Some points, each followed by its number:
[ -1  -8 -38 -50  18  18  -1 -24  15  30 -35  -8 -13] 0
[ -2  15 -36  14 -26 -14  26 -13  -6  44 -22  34 -22] 1
[ 13 -21 -18 -24 -40   3  40 -12  28  17  -4  22 -47] 2
[  9 -20  -7  -9 -28 -22  38   3  25  39   2 -28 -21] 3
[ 18 -15 -22 -17 -37  10  56  -5  34  20 -10  25 -44] 4
[  3 -15  -9 -23 -62 -15  38 -36  51  25 -48  61 -36] 5
[  0 -25  -2  -7 -31 -23  37   3  25  41   1 -27 -23] 6
[ 13  15 -13 -49 -19   5  -2 -32  11  11 -40   3 -27] 7
[ 10 -23 -16 -21 -30 -10  36 -13  31  21  -5  22 -42] 8
[  5 -16 -38 -50  10   8  -1 -17   9  35 -25 -21 -11] 9
[ 12 -25 -14 -23 -42 -28  28   4  29  57 -13  27 -23] 10
[ 13 -30   1 -30 -29 -20  33  -9   9  22  -2 -13 -34] 11
[ 15  12 -21   4 -34  -8  41 -16  -4  12 -19  14 -35] 12
[ 10 -37   9 -41 -34 -31  25 -11   5  26   2 -16 -42] 13
[ 11   5 -17 -45  -1 -18   0 -28   4  22 -40  -5 -19] 14
[  1  -8 -39 -51  19  16   0 -25  14  33 -35  -7 -11] 15
[ 19 -19  -3 -22 -37  -2  50  -4  17  28  -4  -2 -31] 16
[ 18  24 -18 -38 -21  17  16 -25  18  12 -43   0 -28] 17
[ 14 -18  -5 -25 -36  -1  54   0  10  43  -7   3 -33] 18
[ -4 -16  -8 -32 -64  -1  42 -25  27  44 -44  55 -48] 19
[  4 -35  10 -17 -22 -23  43 -16  39  13  25 -42 -35] 20
Which point above is nearest to each new point? Its number follows each.
[  5 -14 -37 -15  -8  -1  23   1  22  36   0  -1 -15] : 3
[ 14 -19 -18 -22 -51 -12  34  11  31  56 -11  29 -26] : 10
[  9 -29 -13 -30 -25 -27  22 -15  21  25  -4  23 -44] : 8
[ 15  13 -19  -4 -42  -7  32 -18 -11  13 -17  22 -46] : 12
[  5 -27   5 -21 -30  -6  35 -14  29  10  29 -35 -45] : 20
[  6 -29 -12 -32 -38 -17  21 -15  18  25  -4  28 -51] : 8
[ 16 -12 -25 -15 -57  -5  30   7  29  39 -17  34 -28] : 10
[  0   8 -37  21 -17   0  68  -2   3  61 -31  25 -13] : 1
[  1 -32  10 -14 -21 -24  37 -14  37  11  25 -37 -39] : 20
[  0 -17  -4 -30 -27  -7  12 -16  22  38  26   2 -40] : 11
